One vector is turned by the same rotation once a step. Each row is the vector after some number of steps, and that number follows the row.
The counts run from 0 to 310.
[150 138 115 137 146 150 161 132 123 145 119 119 151 213 115 100 130  99
 143  95 111 115 151 152 135  76 103 172 105 156 130  86 140 150 138 114
 163 121 153 128 127 137 165 162 135 160 136 169 158 144  71 113 100 139
  83  83 130 128]  244
[148 126 113 128 130 162 152 140 125 143 121  92 144 163 124  91 127  79
 177  72 136 123 142 134 154  96 112 129  89 158 128  89 105 120 136 120
 144 112 153 122 156 126 124 194 123 148 168 128 140 118 120 125 126 147
  60  54 128 111]  162
[131 121  99 144 145 188 141 117 144 145 124 106 161 150 133 109 125  74
 140  86  94 114 150 142 133  88 121 157 100 186 107 115 109 123 120 129
 152 117 149 132 138 114 145 188 115 165 177 166 155 136 128 133 140 141
  81  64 115 107]  271
[115 145 119 125 150 154 155 156 151 130 139 103 155 175 117 102 150  87
 185 124 106 129 131 135 119  93  84 170 101 138 131  80 112 149 130 122
 142 126 135 135 137 132 147 161 136 126 121 166 163 148  85 111 121 116
  83  44 129 148]  43
[141 124 131 170 150 177 133 122 117 128 127 126 149 115 115 129 107  66
 151  96 110 125 136 156 164  74  79 130 113 186 134  97 107  94 109 109
 136 135 162 140 126 166 140 184 126 143 151 149 151 142 140 144 136 132
  81  82 123 110]  58
[129 139 125 166 158 148 163 128 146 161 136 144 113 133 132 118 122  78
 140 105  98 118 137 131 119 103  97 122 121 143  72 112 111  88 149 161
 148 163 135 130 163 167 163 146 120 123 146 169 133 163 138 132 142 127
  75  65 155  89]  90
[151 147 140 143 150 152 169 117 135 148 132 129 141 186 118 120 129  86
 167 119 100 135 167 147 144  56  80 168 100 181 131  71 122 126 149 103
 142 140 128 148 112 149 158 161 138 135 137 142 149 117 105 152 107 130
  91  82 127 144]  144
[163 125  98 147 170 144 189 134 121 133 150 116 139 170 122 125 130 108
 147 119  94 111 116 122 115  73  75 165 110 147  90  95 129 143 105 110
 154 158 124 134 156 155 132 136 123 155  98 156 125 155 133 103 132 113
  64  71 141 107]  16
[121 142 153 132 163 154 152 157 156 130 142 136 138 126 115 129 135  81
 172 124 104 131 153 125 119  87  84 130  80 158  92  70  97 101 163 131
 127 120 120 128 147 145 159 145 103 127 166 166 159 140  99 114 131 117
  83  47 168 117]  82
[117 123 119 105 120 148 157 136 158 158 150 137 132 163 127  92 129  97
 141  95  96 124 179 138 131  80  86 149  73 153 114 129 113 103 145 110
 181 115 128 138 132 151 173 181 134 158 156 186 147 134 106 114 101 140
  84  58 134 113]  122
[156 134 127 148 150 155 159  99 114 136 125 135 142 168 103 132 120  80
 165 114 114 138 150 144 164  56  73 158  99 196 135  91 118 111 128 101
 132 146 144 142 126 152 156 165 135 155 139 160 150 113 112 158 134 141
 109  81 100 127]  145
[133 124 100 135 153 185 134 124 136 119 137 120 157 176 120 105 125  94
 167 128  95 122 145 149 157  76  95 161 121 157 151 103 129 134 123 112
 153 143 169 143 112 126 141 177 130 130 151 155 165 171 114 119 123 121
  66  76 125 124]  157
[146 146 133 179 166 138 161 126 131 121 120 111 143 174 112 137 107  79
 172  92 112 126 139 133 153  86  89 142 120 174 110  77 118 125 133 122
 118 119 138 128 138 156 122 189 104 157 125 128 134 125 119 132 152 148
  90  67 147 107]  54
[130 142 125 134 156 149 173 157 144 129 110 106 115 156 138  98 116  75
 189 100 106 102 133 108 132 127  98 108 118 135 106  83 118  95 156 121
 133 139 131 133 176 148 137 164 140 128 126 139 142 137 130 126 151 133
  74  31 147 121]  51
[174 135 127 160 168 156 198 124 128 134 127 119 127 195 114 110 122  79
 175  95 128 119 151 127 141  78  98 144 112 167 118  60 134 139 127 118
 123 154 141 128 145 147 126 171 109 159 122 131 109 118 104 142 144 134
 109  74 117 124]  254
[137 134 129 151 185 140 161 122 106 134 138 124 153 142 117 138 115  87
 117 111 106 120 141 133 121  95 110 161 112 177  67 105 115 126 135 144
 139 141 141 129 145 143 179 160 106 164 139 187 131 141  84 111 133 121
  78  73 148  83]  94
[130 151  99 152 144 162 167 124 126 139 146 108 150 172 119 101 142  70
 137  83 116 116 120 139 115  99  91 148 109 156 117 101 105 141 101 113
 140 132 148 121 148 132 134 174 114 127 136 155 130 129 129 133 162 161
 100  32 102 125]  41
[132 124 102 133 154 160 155 131 132 141 124  86 159 137 122 122 135  77
 148  95 116 122 130 115 112 109 121 149 104 181  98 106  98 117 109 127
 130 136 140 131 152 114 139 177 108 165 161 181 142 131 112 130 157 128
  73  48 108 101]  272
[123 162 136 147 146 164 148 121 133 156 116 119 124 150 124 116 117  59
 159  75 122 121 177 145 160  99 115 130 118 173 114 100 121 117 144 147
 145 131 170 140 130 137 159 213 125 136 168 124 108 128 129 153 117 141
  76  75 123  98]  62
[117 150 125 134 139 136 179 134 145 151 148 110 129 165 120 134 140 106
 159 131 106 135 166 112 127  91  95 158 102 174 104  98 126 106 128 141
 112 171 125 134 154 162 125 186 128 132 121 155 115 126 122 161 154  99
  60  48 117  96]  264
[142 130 129 141 150 154 146 116 141 145 137 135 108 147 127 106 117  77
 158  76 119 118 160 142 154  90  94 121  89 157  96  96 106  92 162 127
 167 131 134 130 152 158 155 168 117 129 169 128 122 119 147 133 106 163
  79  83 159 105]  201
[139 137 112 127 162 148 151 117 118 135 164 126 160 167 120 113 154  93
 166 121 118 141 113 161 163  71  84 164  90 136  96  86 110 157 138 131
 161 135 145 142 148 135 154 169 123 119 141 118 131 142 120 105 106 150
  59  90 159 107]  305
[148 134  87 141 148 163 171 114 122 135 156 125 132 196 126 110 130 104
 132  90 100 102 138 149 142  64  84 156 113 149 126 117 138 150 113 119
 188 144 158 124 129 153 141 171 132 144 120 142 123 143 151 122  99 140
  61  93 133  97]  127
[138 149 110 136 139 145 172 150 134 162 110 114 130 195 118  86 136  95
 155  96 100 120 147 132 104 102 101 164 112 149 112  92 134 131 144 126
 150 136 141 123 140 135 171 155 137 143 115 187 158 152  80 112 111 122
  85  66 133 125]  243
[151 138 114 128 155 166 196 164 149 145 123  96 101 148 124  95 144  78
 175  94 127  98 149 128 109 111  89 115 104 127 131  83 127 123 114 122
 146 164 135 117 160 150 141 162 132 134 135 151 116 135 112 125 148 102
  84  57 125 118]  251
[109 166  96 117 137 178 164 138 146 129 128 135 127 182 130  84 142  95
 143 104  81  93 151 134 124 103  95 165 116 147 130 123 132 134 123 111
 167 141 143 135 132 140 140 163 148 107 126 127 137 147 126 121 143 143
  55  44 133 122]  39
[147 141 142 154 152 189 137 138 159 132 106 116 129 129 119 108 127  64
 183 101  97 124 147 152 146  83  81 128 104 155 141  66 106 110 151 114
 145 130 146 146 130 141 154 162 132 116 176 138 156 146 131 129 122 130
  69  87 146 138]  170
[112 176 160 141 145 155 161 136 166 134 149 125 114 149 120 123 136  64
 145 117  89 121 167 160 118 100  71 141 102 136 107 105 115 109 157 140
 136 155 138 152 162 154 163 165 128  80 156 137 116 141 117 123 140 132
  67  61 146 125]  291
[166 153 121 116 181 157 184 127 127 140 132 139 124 174 123 110 149 100
 155 120 107 112 138 139 113  90  89 174  91 143  78  61 122 153 153 129
 152 156 124 128 149 133 168 129 127 141 132 136 129 145  90 112 112 125
  73  80 155 123]  104
[131 116 147 138 153 143 148 124 115 125 153 129 162 137 113 133 110  81
 165 110 136 138 162 143 175  73  81 129  82 160 103  84  97 113 137 124
 126 124 143 126 138 160 134 187  90 160 165 147 128 126 111 129 114 125
  98  89 162  94]  84
[131 145 131 116 176 136 153 141 113 132 129 134 150 138 115 138 128  99
 125 122  91 116 161 137 115  93  93 183 101 157  82 102 115 119 131 135
 162 135 135 129 138 138 176 153 116 153 143 173 146 156  94 106 118 107
  52  87 155  91]  95
[130 135 113 108 136 149 186 142 150 145 153 104 135 202 134  92 140 107
 153 105 114 112 167 129 118 106 103 164  96 121 104 110 131 144 150 126
 174 142 133 127 154 128 139 182 123 144 136 148 123 133 114 101  93 130
  63  61 148 105]  13
[149 133 149 148 152 154 156 126 136 134 119 110 127 117 128 135 111  57
 176  91 125 124 155 134 146 105  90 125 109 176 102  84 111  95 140 136
 119 150 144 136 146 150 149 181 121 155 161 172 122 135 114 138 164 109
  87  63 125 115]  172
[115 161 136 139 137 160 149 137 126 132 119 150 127 160 118 128 138  80
 121 120  83 103 149 154 123 105  81 157 110 141 111 121 133 111 133 139
 140 150 163 138 141 168 160 153 129  85 155 123 139 156 117 133 149 133
  36  68 161 117]  178
[174 123 132 125 147 151 177 122 133 140 121 112 124 162 128 112 126  87
 166  79 119 123 165 136 152  85  85 136  85 174 117  92 121 122 148  99
 157 135 118 137 147 147 143 178 128 186 145 124 116 106 148 123 115 139
 104  86 118 119]  23
[125 144 117 154 156 161 174 135 167 131 133 159 108 165 130  99 113  96
 150 110  72  98 167 130 112  84  87 136 107 143 102  88 118 110 162 114
 161 136 110 130 145 168 155 144 110 126 106 162 156 145 125 114 129 128
 101  58 160 128]  230
[126 136 125 100 132 153 154 160 125 138 129  93 152 163 122 114 140  90
 168 115 118 124 146 137 144 103 105 163  92 154 125 110 119 126 137 119
 153 130 153 134 153 126 137 195 140 139 171 146 144 142  98 116 103 121
  29  66 148 108]  274
[126 141 127 125 164 154 149 136 127 125 138 146 128 118 121 143 130  93
 110 119  75 117 148 144 116  77  61 151 105 154 101 109 101 104 115 131
 170 156 134 137 131 166 187 134 127 128 143 175 147 159 118 109 124 111
  70  86 145  95]  208
[146 133 114 110 164 163 171 119 132 129 155 132 124 143 111 108 141  92
 166 100 137 125 173 141 155  69  87 129  77 162 122  72 111 137 127 107
 169 127 126 114 136 139 153 166 110 175 147 142 110 108 117 122 105 139
 111  74 127 102]  223
[134 132  94 111 162 172 160 139 139 115 126 118 126 134 131 123 132  93
 187 134 102 105 142 116 150 100  87 143 105 143 147  80 122 128 117 108
 149 149 142 146 135 135 135 165 152 142 118 135 150 151 129 121 145  87
  51  52 140 124]  47
